In the data rows, zero lies at 4.5, halfway between 4 and 5.
Here are some numbered points:
[4 5 5 4 5 4 5 3] 0
[3 5 4 5 5 5 4 5] 1
[2 4 6 5 6 0 1 3] 2
[6 7 6 5 4 6 5 3] 3
[3 4 5 4 4 6 5 4] 4
[5 5 4 4 5 4 5 5] 5
[3 4 3 4 4 2 6 4] 6
[5 4 4 4 5 3 5 4] 7
[4 4 5 5 5 5 5 5] 8
[2 2 0 4 5 4 3 9] 9
[5 5 4 5 5 5 4 5] 10
[6 5 4 5 4 4 4 4] 11
[3 3 5 5 5 6 5 4] 12
[3 4 0 4 6 2 5 6] 13
[4 5 4 4 5 3 6 5] 14
[5 6 6 6 5 4 2 3] 15
[5 6 6 4 4 5 4 4] 16
[4 4 5 4 4 6 3 4] 17
[6 5 3 6 5 5 3 5] 18
[5 7 3 2 5 5 8 4] 19
[4 5 6 5 4 5 5 4] 20
[2 4 3 5 5 6 5 5] 21
[4 5 5 4 4 5 4 4] 22
[2 1 6 3 2 7 8 4] 23
[5 7 6 5 5 3 5 3] 24
[4 4 4 5 5 4 5 5] 25
[5 3 8 1 3 9 3 1] 26
[5 4 6 6 4 5 3 2] 27
[8 5 8 5 3 3 5 2] 28
[4 6 4 3 4 3 5 4] 29
[7 7 0 5 6 3 3 3] 30
[6 4 7 7 4 5 2 1] 31
[9 5 7 6 3 5 7 5] 32
[3 4 2 4 6 6 3 6] 33
[6 5 5 4 5 5 5 6] 34
[9 7 2 2 2 2 9 9] 35
[8 5 5 6 4 6 2 2] 36
[2 4 3 3 4 5 6 5] 37
[6 5 4 4 4 4 4 3] 38
[7 6 0 5 5 3 6 8] 39
[4 4 5 4 5 4 6 5] 40
[2 5 4 5 3 0 7 7] 41
[6 5 4 6 4 3 4 4] 42
[4 4 5 4 5 5 5 4] 43
[6 5 5 5 4 5 5 4] 44
[6 4 5 4 6 5 3 3] 45
[5 4 5 5 5 4 5 5] 46
[5 3 7 8 7 3 6 8] 47
[3 4 8 5 4 6 7 5] 48
[4 4 5 5 4 6 5 5] 49
[5 5 3 4 5 5 3 4] 50
[5 4 5 2 5 6 5 6] 51
[3 2 4 6 6 4 3 5] 52
[9 2 6 3 4 4 2 4] 53
[6 3 3 5 6 1 6 4] 54
[3 5 5 5 5 3 6 4] 55
[7 6 1 6 5 3 5 7] 56
[5 6 5 4 5 5 4 4] 57
[6 4 5 3 3 4 7 6] 58
[5 5 5 3 4 6 3 3] 59
[6 5 4 5 5 4 4 6] 60
[3 4 7 5 4 6 6 4] 61
[9 3 6 7 3 3 2 4] 62
[3 4 3 8 4 2 8 7] 63
[0 0 4 1 0 7 6 9] 64
[2 4 6 4 4 6 4 4] 65
[6 4 7 5 4 6 4 6] 66
[4 5 4 3 4 9 0 3] 67
[4 4 4 4 5 3 6 4] 68
[3 4 5 6 4 5 5 6] 69
[7 5 4 4 3 6 4 4] 70
[4 4 4 6 5 5 2 3] 71
[6 3 7 1 3 8 6 4] 72
[7 4 3 0 4 5 4 3] 73
[5 4 3 4 4 4 4 5] 74
[2 5 7 4 5 5 7 4] 75
[7 6 5 5 5 4 4 3] 76
[8 6 3 4 4 2 6 2] 77
[4 5 5 5 5 4 5 4] 78
[3 5 9 6 5 9 4 0] 79
[4 4 4 3 4 4 6 5] 80
New points follow, each followed by the number of its nearest point above by angle.
[5 5 4 4 4 4 5 5] 35
[7 5 4 5 3 4 4 5] 11
[5 5 4 3 5 6 6 6] 51
[2 7 6 6 5 3 2 0] 15
[4 3 4 7 3 9 4 6] 49
[6 5 4 5 3 6 4 5] 70
[5 6 4 5 6 0 9 6] 14
[6 4 3 4 4 3 4 5] 74
[4 7 4 2 6 9 3 5] 67
[4 4 6 3 5 4 4 3] 0
[9 9 0 5 7 0 2 5] 30
[4 6 6 4 3 6 4 3] 22
[3 3 5 4 4 9 6 6] 49
[5 4 6 6 5 5 2 8] 66
[3 2 2 0 4 2 7 5] 80
[9 7 2 7 5 5 1 5] 18
[5 6 4 4 6 5 9 3] 19
[2 4 3 8 3 2 9 8] 63
[4 6 8 6 5 7 3 4] 79
[6 7 1 7 6 5 5 3] 30
[3 2 7 2 3 6 9 6] 23
[4 4 4 4 4 4 4 8] 9
[4 6 4 3 4 8 3 6] 67
[4 5 2 3 5 6 4 6] 33
[7 8 1 4 6 3 4 0] 30
[4 4 5 4 3 4 5 4] 23
[5 4 5 5 5 4 5 4] 46
[5 5 3 3 4 0 9 6] 14
[4 4 6 5 6 4 5 6] 47
[4 6 4 3 4 5 7 3] 19
[4 5 4 5 6 4 2 3] 71
[4 4 4 5 4 5 3 4] 71
[8 6 5 5 4 5 1 3] 36
[7 5 2 2 4 5 5 4] 73
[3 5 4 4 4 5 5 5] 37
[5 5 4 4 4 7 1 3] 67
[4 4 5 6 4 5 4 7] 69
[4 3 4 5 4 5 6 5] 23
[6 4 5 5 6 4 5 5] 46
[6 4 3 6 5 1 6 5] 54
[0 4 1 3 5 1 7 5] 6
[8 4 4 5 2 7 4 6] 70
[4 5 5 4 4 4 4 4] 22
[6 5 6 4 4 4 4 3] 28
[3 4 7 5 4 6 6 4] 61
[0 2 4 0 1 6 6 8] 64
[6 5 5 6 5 3 4 5] 42
[4 4 5 3 5 4 4 3] 0
[5 4 4 5 5 3 4 5] 54
[5 5 4 5 5 3 7 5] 14
[7 6 4 6 3 6 2 2] 36
[5 4 4 3 4 4 6 4] 80
[4 4 4 4 5 4 7 3] 68
[5 5 4 4 4 5 4 5] 70
[5 7 0 5 5 0 9 5] 14
[5 5 3 4 5 5 2 4] 50
[2 5 5 5 4 6 4 4] 65
[5 5 5 5 5 4 4 5] 60
[7 7 5 5 4 4 4 3] 76
[5 6 7 5 5 6 3 4] 16
[4 2 5 6 4 8 2 4] 17
[3 5 4 3 5 5 6 6] 37
[4 4 5 6 5 4 5 4] 78
[6 5 5 6 4 6 2 4] 36
[6 7 7 3 5 4 7 6] 34
[4 4 4 6 4 3 7 5] 63
[4 3 4 4 4 5 3 4] 17
[6 6 0 4 6 4 4 4] 30
[5 6 2 4 5 0 7 5] 14
[5 4 5 4 4 4 5 4] 28
[4 5 4 5 5 4 3 4] 71
[3 5 8 5 5 7 2 1] 79
[6 3 6 6 2 4 7 5] 32
[4 3 5 4 5 5 3 4] 17
[3 6 5 5 4 5 4 4] 22
[5 3 5 3 5 6 5 6] 51
[5 7 0 4 5 6 0 4] 50
[3 4 4 4 5 5 6 6] 37
[2 4 6 6 5 3 6 4] 55
[5 4 5 4 4 6 5 5] 72
[9 6 4 8 5 1 4 4] 42
[6 3 5 3 4 4 6 6] 58
[3 4 6 4 4 7 5 6] 49
[5 4 4 4 5 5 5 5] 51
[3 4 6 7 4 5 5 5] 69
[5 5 8 5 4 7 4 3] 79
[3 4 5 5 5 5 5 5] 8
[3 4 4 3 5 5 5 4] 37
[3 5 4 4 5 5 6 6] 37
[6 5 3 5 4 4 4 2] 38
[6 5 5 4 4 6 4 4] 70
[9 6 4 4 4 2 5 2] 77
[6 5 4 3 5 5 5 6] 34
[6 5 6 4 4 3 5 3] 28
[4 4 4 5 5 4 5 6] 25
[1 0 3 1 5 6 1 2] 17
[0 2 7 5 4 6 1 5] 65
[3 4 3 4 4 3 4 4] 6
[5 3 5 3 4 6 4 3] 26
[9 8 3 3 4 2 9 6] 35
[9 6 4 4 2 3 8 6] 35
[3 5 6 4 5 4 6 4] 75
[8 2 5 5 6 4 4 5] 53
[7 5 1 3 4 5 3 6] 74
[4 4 4 4 5 4 5 4] 68
[5 5 5 3 4 4 5 2] 0
[4 5 4 6 4 3 7 6] 63
[5 4 5 4 4 4 6 5] 58
[8 8 0 5 7 2 3 4] 30
[4 5 4 5 5 5 5 4] 21
[6 5 4 6 5 1 7 5] 54
[5 4 6 5 3 8 6 5] 49
[4 4 5 4 4 6 3 4] 17
[5 3 6 3 6 5 3 2] 45
[5 6 6 4 4 4 4 4] 16
[4 5 4 4 4 7 2 4] 67
[4 5 5 3 6 4 5 3] 0
[3 4 4 4 4 3 5 4] 6
[3 5 5 3 7 4 6 2] 0
[1 3 6 4 5 6 2 4] 65
[2 2 5 4 5 4 4 5] 52
[1 1 3 7 6 0 2 6] 52
[7 5 5 5 5 4 6 7] 34
[5 5 4 5 5 5 4 5] 10
[5 5 2 3 5 6 4 6] 33
[4 4 4 5 5 3 5 5] 25
[0 6 1 7 9 3 4 2] 1
[5 5 3 6 5 2 3 5] 42
[4 6 6 4 5 5 6 5] 75
[4 4 6 4 4 5 6 5] 48
[4 4 6 5 4 6 4 4] 79
[3 3 1 3 5 5 4 8] 9
[3 6 5 3 7 4 6 2] 0
[4 5 6 5 3 5 5 4] 20
[2 4 6 4 5 3 4 3] 2
[6 6 4 5 5 0 9 5] 14
[5 5 3 4 5 5 6 5] 19
[8 8 3 1 6 2 4 8] 5
[3 6 6 6 5 4 3 2] 15
[6 4 4 3 5 9 1 4] 67
[4 4 6 5 4 7 5 5] 49
[1 7 8 3 5 5 9 3] 75
[1 5 6 4 3 6 4 3] 65
